0: [ 93  89  75 174 118 108 198 114 159 114 126 164 175 143 146 112 100 161  85 124  62 125 162 112 158 121 120 122 142 124 106 131]
1: [103  97 128 127 118 157 151 102 186  98 136 163  95 174 120 100  94  93 137 126 142  94 159 180 142  91  88 103 123 109 132 122]
2: [156 177 154 124 138 120  82 148  88 166  84 107 159 131 141 133 170 121 118 155 169  93 135  95 119 220 165 122 129 131 137 117]
3: [117  87 133 185 109 201 247 122 190 102 111 156 106 210 127  94  90  93 149 144 185 102 131 250 130  83  92 110 101 106 186 104]
4: [112 133 114 109 119 133 123 130 133 123 125 131 141 132  97 123 114 105 126 120 134  91 133 119 124 132 120 105 106  94 123 110]
5: [174 145 128 114 202 106 107 109  99 129 210 118 169  79  93 171  97  85 189  81  95  96 153 106 183 155 132 207  99 102 109 193]
6: [ 90 125  90 101 118 140 136 123 105 144 105  99 170  94  97 123 128 131  81 142 102 114 104  49 110 126 114 125 108 117 140 122]
7: [135  93 108 164 108 107 143 142 111 111 115 101  97  98 165 122  98 175 117 115 103 163 106 120 127  90 122 120 192 132  98 116]
8: [128 164 107 106 118  97 116 138 107 179 144  95  82 108 105 153 196 120 108 138 161 174  83 121  76 102 134 107 112 147 109 146]
9: [119 108 146 106 118 181  92 157  98 108 110 101  93  85 103 109 132 106 125 184 182 142  89 107 111  99 131 119 116 148 162 104]
10: [123 189 103 106 110 108 107 139 145 142 112 133 204 129 120 192 111 104 122 100  97  90 120 131 130 187 158 119 105  99 105 107]
11: [ 76 159  71 160 120 116 182 110 109 192 111  89 157 125 132  87 196 170  75 117  63 165 119  96 122 140  94 120 151 190 115 117]
12: [149 111 147 179 147 125 137 124 129 109 102 144 120 168 169 111 125 131 109 147 160  81 145 163 126 158 161 122 138 107 139 114]
13: [111 126  95 200  93 123 187  96 148 139 125 125  95 167 206  96 158 197 129  85  98 194 127 182 112 112  71 102 197 178  99 111]
14: [116 154 176 105 143 137  97  97  96 145 116  99 146  93 117 123 139 150 185  94 109 161 102 114 112 167 104 143 135 156 145 118]
15: [ 76 108  85 117 120 129 139  99  96 144  94 102 122 100 105  89 157 174  83 132 108 161 106  72 113  95  80 127 152 166 124 129]
16: [133 110 164 100 191 107 116  93 173  86 197 168  78 151 100 100  84  91 201  83  90  88 189 149 206  98  87 167 112 101 127 185]
17: [142 117 252 108 168 178 108 106 112 120 189 115  66 102 112 126 111 105 223 118 166 136 104 126 103  76  75 126  86  73 220 176]
18: [101 154 102 102 102 133 117 156 137 153 141 168 138 126  91 140 142  86 122 147 151 109 161 122 160 132 145 119 111 139 113 126]

[230 102 204 106 177 212  98 116  95  88 215 121  92  81 101 104  93  99 199 119 150 111 143 105 183 100  95 207 109  99 202 213] 17
[120 122 106 177  95  76 186 129 119 122 158  99 133 141 179 189 143 156 119 106 128 183  90 164  87 103 147 105 176 111  82 143] 7
[122 128  98 138 141 117 177 117 110 126 120  98 183  91 126 121 101 135  98 134  70 118 110  62 109 136 110 171 115 101 119 118] 6
[121 101 166 113 133 144 133 104 126  94 104  95  94 126 112  98  88  90 171 100 105 100  95 131 100 107  90 148 106 107 155 112] 4
[141 141 155 141 145 127 114 153 127 156  87 142 107 185 133 116 122 110 123 202 167  60 136 159 129 170 175 129 117 113 123 109] 12
[116  94  91 107  97 164  95 206 158  93 144 180 139 100  98 184  81 110 109 193 193 104 202 105 171  97 214 119  98 100 119 123] 18
[185 210 112 102 168 107 115  99 194 206 127 204 131 151 107 102 182 100 129  90  81 122 173 145 169 166  85 219  96 162 109 117] 18
[108 110 115 188 114 131 169 139 131 102  96 117 112 134 178 115  99 156 121 131 130 152  93 166 114 100 122 106 177 116 130 113] 7
[138 121 147 154 143 107 120 144 129 109  86 126 107 174 172 115 152 146 118 161 156 118 134 154 111 165 177 132 134 160 118 102] 12
[136 131 144 124 159 105  90 122  96 127  97  97 128 135 146 126 149 130 123 140 151 122 114 103 111 162 159 121 142 150 120 111] 2
[147 130 170 121 146 122  89 121  88 127  88  93 139 129 126 114 129 110 142 133 150  75 118 115 111 166 165 135 124 128 133 109] 2
[103 150 115 123 101 107 106 160  95 139 114  90 195  79 133 213 157 159 113 135 116 190  87 107 109 154 192 102 153 201  98 111] 8
